128 stands for zero in the data rows.
Here is a table of points, one per row:
[119 100 138 120 114 143  95  58 133 135  43 140 130 147  70 105 107 115
  68  90 141  93 120 115 134 129 169 139 152 121 117 115 127 101  71  64
 144 119  75]
[120 106 134 111 130 130 130 130 111 118 125 148 109 117 106 221 153 155
 180 113 156 253 131 147 125 122 149 116 141 117 131  87  94 117 117 156
 129  98 101]
[ 73  83  89  81 168 174 156 247 135 199 150 131  98  95 100 104  91  86
 104 115 144 108  71  96  88 132 155 111 118 130 123 131 142 126 110 135
 150 119 149]
[101 147 111 135 107 120 147 117 132 100 101 119 115 114 124 120 145 115
 126 150 131 221 207 151 126 201 188 205 189 218  51 204 168 137 119 153
 134 129 130]
[120 120 140 157 123 126 196 182  85 200 137 133 184 188 186 102 116 106
  83  97  98 116 121 157 185 165 147 114 113 112  77 145 103  76 151 139
  79 146 119]
[161 152  89 204 220 208 164 125 109 131 144 170 106 144 120 122 125 130
 135 124 137 137 130 160 159 143 102  97 133 131 121 124 103 160 109  75
 122 101 149]
[163 177 161 144 173 152 127 115 124 108  62 146 154  99 163 127  96  53
 117 165 115 127  86 138  74 101 137 108  99  97 123 181 166 152 206 168
 255 146 147]
[162 133 200 125 173 124 110  86  81 127 143 132 138  91 105  93 129 116
 135 118  93 141 150 115 132 133 144 129 132 128 145 140 156 167 114 119
  94 194 217]
[116 116  70 123 120 101 112 125 103 133 131 124 139 115 113 137 150 123
 130 201 104 155 112 127 121 115 109 133 131 118 137 131 109 137 120 146
 130 134 122]
[127 122 157 170 132 140 143 139 124  95 143 147 101 138  88  92  85 168
  74 153 115  96 112 133  65 140  92 135 123 110 109 121 146 172 165 214
 155 198 107]
[182 149 110 122 126  99 103 151 184 107  92 110  59 115 113 142 109 142
 133  81  95 108  90 128 117 120 114 103 134 133 103 108 154 115 186 138
 126 191 147]
[124 109 124 184  79 101 106 113 124 119 100 104 133 119 117 127 130 129
 252 212 223 135 133 136 186 174 162  84 160 137 131 131 157 173 123 135
 130 159 115]
[137 125 121  80  79 124 163 107  64  70 120  73 121 115 127  99 118 103
 148 159 125 111 131 120  72 107 122 118 156 147 133 104  91  95 143  59
 105  99 103]
[ 80 137 103 144 128 143  68 140  89  68 167  99  97 128 139 137 146 104
 110 110 112 122 146 159 160  84 191 182 180 155 172 127  81 149 149 123
 152 206 136]
[129 114 119 128 124 108 131 174 145 182 118 251 255 138 166 177 198 164
 143 118 137 119 142 130 102 136  90 154 144 153 116  43 101 141 160 105
 133 130 146]
[114 225 223 103 147 118 100 119 125  93 116 112 140  96  78  94 145 111
 122  80 106 126  46  94 125 139  80  69 148  90 101 128  76  92 100 139
 119 149 153]
[115 112 130 148 188 223 181 124 120 111  84  65 121 109 104 150 146 174
 169 147 130 109 139 112 130 104  47 156 103 112  68  97 126 101 119 112
 106 140 102]
[164 169 125 128 152 116 120 106 122 141 129 102  88 129 131 116 121 110
  92 155 119 117 126 119 125 136 110 152 165 145 144 106 102 105  96 148
 113  82  97]
[ 77 100 134 142 107 109  96  91 129 156 125 104  87 157 122 125 108 103
 105 135 131 114 130 126 148 162 117 159 162 148 149  83 130 126 174 164
 206 136 255]
[122 119 123 103  88 119 139 110 139 147 163 160 132 146 115 114 100 158
 131 112  56 103 111 140 103 179 175 153 187 116 162 157 144 185 128 114
 117 109 115]
[126 113 162 138 133 121 235 150 227  80 168 182 112 149 129 149 119  96
 117 109 102  93 116  55 146  98 131 129 140 156 139 142 140 118 132 111
 127 117 115]
[123 107 135  92 106 137 118 167 155 124  83  84 109 163 231 178 166 135
 108 164 135 147 130 119 103 147  99 103 110 114 107  99 117 183  65 101
  85 127 150]
[ 85 225 136 192 164 138 177 107 138 153  94 132 108 148 151 163 130 138
 135 127 132 113 157 129  97 115 161  66  83 130 166  91 128 119  93 124
  98 130 115]
[158 108 160 161 159 117 104 137 122 102 129 105 144 117 129 104 123 103
 115 140  78 129 101  60 154 131 157 139  91 131  98  47 137 111  91 135
 139 112  71]
[111 133 142 110 123 138 117 120 122 124 137 147 110  87 133 145 142 133
 148 187 201 103 149 107 170 154 165 146 129  96 110 128  88  94 151 147
  81  81 144]
[113 127 103 134 134  97 140 149 187 110 204 142 143 170 117 107 233 111
 119 155 145 113 129 155 105  90  81  89 110  80 111 126 163 109 106  97
 143 112 107]
[114 103  87 101  75 130 149  85 107 115 135  92 141 113 127 142 146 182
 139 112 116 112 106 120 119  66 114  81  86 134 101 142 160 125 111 206
 204 155 239]
[138 125 146 147 132 177 123 180 178  82 149 135 176 150 143 106 101 154
 119 134 140 164 225 124 157 124 124 103 119  59 133 125  95 101 135 115
 127 101 157]
[176 174 103 178  93  87 110 109  92 112 129 138 111 126 130  91 108  96
 102  79 155 147  93  41  70  90  98 140  55 132  96 104  95 117  99  93
 114 149 159]
[166 186 168 178  81 248 139 205 187 234 178 127 153 117 113 102 114 100
 147  84 110 116 102 119 101  84 128 167 153 134 147 129 127 116 103 129
 119 120 114]
[132 104 128 143 133 134 143 116 147 131 119 114 158 189 135 151 170 168
 129 148 117 153 103 126 124 128 149 123 153 140 219 155 161 120 143 148
 121 139 138]
[127 114 146 128 139 162 131 114 179 165 167 155 112 120 103 136 193 146
 128 169 116 119 119 125  95 145 156 106  23 139  91 158  88 134 160 110
  80 115 121]
[114  76  90 119 136 118 117  92 164 128 124 107 115  70 176  74  92 102
 124  91  96 117 140 170 141 152 171 148 131 125 115  90 100 112  92 134
 113 110 114]
[ 99 106 156 138 125 111 126 123 117 116 104 135 123  76 139 117 110 106
 114 104 111  99  78 163 128  39 108 120 140 159 128 152 162 212 112 131
  91  94 115]
[163 146 133 117 145 123 135 118 112 111  91 114  93 164 111 107  98 114
 187 101  95 101 129 131 126 137 130 164 124 171 133 123 123 135 151 144
 135 107 137]
[138 142 148 130 181 104 160 179 141 160 152 121 119 129 121 151 118 135
 126 134 121 119 142 128 141 139 141 129 171 146 147 146 141 122  99 108
 140 124 123]
[113  92 118 119 143 128 155 128 155 139 130 150 110 114 119  81  85 118
 118 153 193 206 132 167 114 101  98 103 149 117 140 105 111  84 121 136
  86 148 113]
[119 137 130 116  86 126 131 124 123 151 142 151 110  92 160 146 121 193
 167 186 112 189 105 128 182 138 116 140 116 109 129 120 151  95 152  55
 153 124 110]
[165 119 171 145 115 145 123 108  52  90 133 138 119 137 164 188 146 130
  95  93 114  90 124 137 114 143 130 101 135 140 128 136 117 109 124 122
 138  94 101]
[131 158 102  91 148 104 113 125 121 121 118 138 127 150 200  70 192 255
 138 142 185 122 123 103 135 110 174 149 170 146 122 140 133 136 129 130
 134 106 117]
[151 138 121 139 138 122 132 105 140 142 138  78 149  41 137 131 114 127
  93 112 133 101 150 106 118 139 119 109 161 148 158 163 128 100 145 115
 127 138 121]
[120  92 110 110 132  94 141 114 136 157 131  99 132 146 112 121 119 113
 111  86 133 132 134  70 140 108 109 122 135 118 152 186  70 238 214 146
 175 141 117]
[102 109 139 109 115 120  31 166  94 138  93 114 109 149  79  87 119 130
 126 128 123 141 173 128 127 106 102  92 109 230 164 168 173 119 188 123
 112 103 104]
[122  87  58 130  82 125  93 135  94 112  59 149 113 127 112 157 127 128
 123 130  87  75 107  73 111 114 113 141 148  94 165 207 145 113 124 156
  83 137 140]
[223 139 162 175 133  96 127 142 121 139 113 120 107  91  99 133 117 141
 119 143 133 126 175 148 142 108 114 133 124 107 135 121 129 121  92 156
 127  88 116]
[129 144  95  82 133 120  87  93 157 149 215 141 243 220 159 225  46 131
 129 156 135 119 118 118 120  93 125 102 126 144  61 111 146 136 109 129
  94 117 113]
[141 138 139 136 124  89 120 131 120 120 104  61 121 134  54 127 116 126
 102 108 150 152 124 209 146 160 173 155 110  54  79 107 116 112 148  69
 108  71 137]
[ 54 115 121 147 126  96 109 129 124 106 155 135 147 120 146 134  96 161
 181 102 117 118 132 129  91 158  77 133  89 101 149 144  91 116  89 123
 133  88 105]
[ 96 142  67  96  93 126 102 104 126 120 130 183 126 140 128 130 132 101
 107 104  97 125 132 167 209 156 125 114 115 110 115 119 116 114 110 129
 123 123 112]
[109 128 103  93 130 128 127  89  97 117 152 105 116  90 135 121 152  80
 105  69 136 138 147 112 141 161 111 143 138 100 180 113 255 191 222 156
 125 120  91]
[150 130 128  78 124 121 134 138 136  77 112 118 161 109 106 133 111 122
 116 130 193 125 109 207 190 190 143 225  87 220 220 191 151 139 102 137
 127 153 136]
[126 114 119  62  94 107 145 132 115 138 122 141 102 113  75 110  97 112
 125 138 132 129 207 160 144 125 127 101  83  95 111  84 104 131 106 139
 177 199 138]
[143  97 158  97 131 113 101 109 123 179 179 162 128 222 227 166 213 126
 216 133 167 139 140 146 108 109 113 150 102  88 122 148 124  78 106 125
 145 158 107]
There is one direction along which these points spread out most. Take the direction at right angles to it along which they spread out most. Go by this last direction. How far along it is each point below, from 0 to 99? 50 is the average, and the first point above lies past it. One standard deviation of the points above along it is 16.
[114 225 223 103 147 118 100 119 125  93 116 112 140  96  78  94 145 111
 122  80 106 126  46  94 125 139  80  69 148  90 101 128  76  92 100 139
 119 149 153] 86
[101 147 111 135 107 120 147 117 132 100 101 119 115 114 124 120 145 115
 126 150 131 221 207 151 126 201 188 205 189 218  51 204 168 137 119 153
 134 129 130] 12
[129 114 119 128 124 108 131 174 145 182 118 251 255 138 166 177 198 164
 143 118 137 119 142 130 102 136  90 154 144 153 116  43 101 141 160 105
 133 130 146] 41
[122 119 123 103  88 119 139 110 139 147 163 160 132 146 115 114 100 158
 131 112  56 103 111 140 103 179 175 153 187 116 162 157 144 185 128 114
 117 109 115] 42
[129 144  95  82 133 120  87  93 157 149 215 141 243 220 159 225  46 131
 129 156 135 119 118 118 120  93 125 102 126 144  61 111 146 136 109 129
  94 117 113] 45
[120  92 110 110 132  94 141 114 136 157 131  99 132 146 112 121 119 113
 111  86 133 132 134  70 140 108 109 122 135 118 152 186  70 238 214 146
 175 141 117] 52
[ 77 100 134 142 107 109  96  91 129 156 125 104  87 157 122 125 108 103
 105 135 131 114 130 126 148 162 117 159 162 148 149  83 130 126 174 164
 206 136 255] 41
[ 85 225 136 192 164 138 177 107 138 153  94 132 108 148 151 163 130 138
 135 127 132 113 157 129  97 115 161  66  83 130 166  91 128 119  93 124
  98 130 115] 64
[223 139 162 175 133  96 127 142 121 139 113 120 107  91  99 133 117 141
 119 143 133 126 175 148 142 108 114 133 124 107 135 121 129 121  92 156
 127  88 116] 57
[ 80 137 103 144 128 143  68 140  89  68 167  99  97 128 139 137 146 104
 110 110 112 122 146 159 160  84 191 182 180 155 172 127  81 149 149 123
 152 206 136] 35
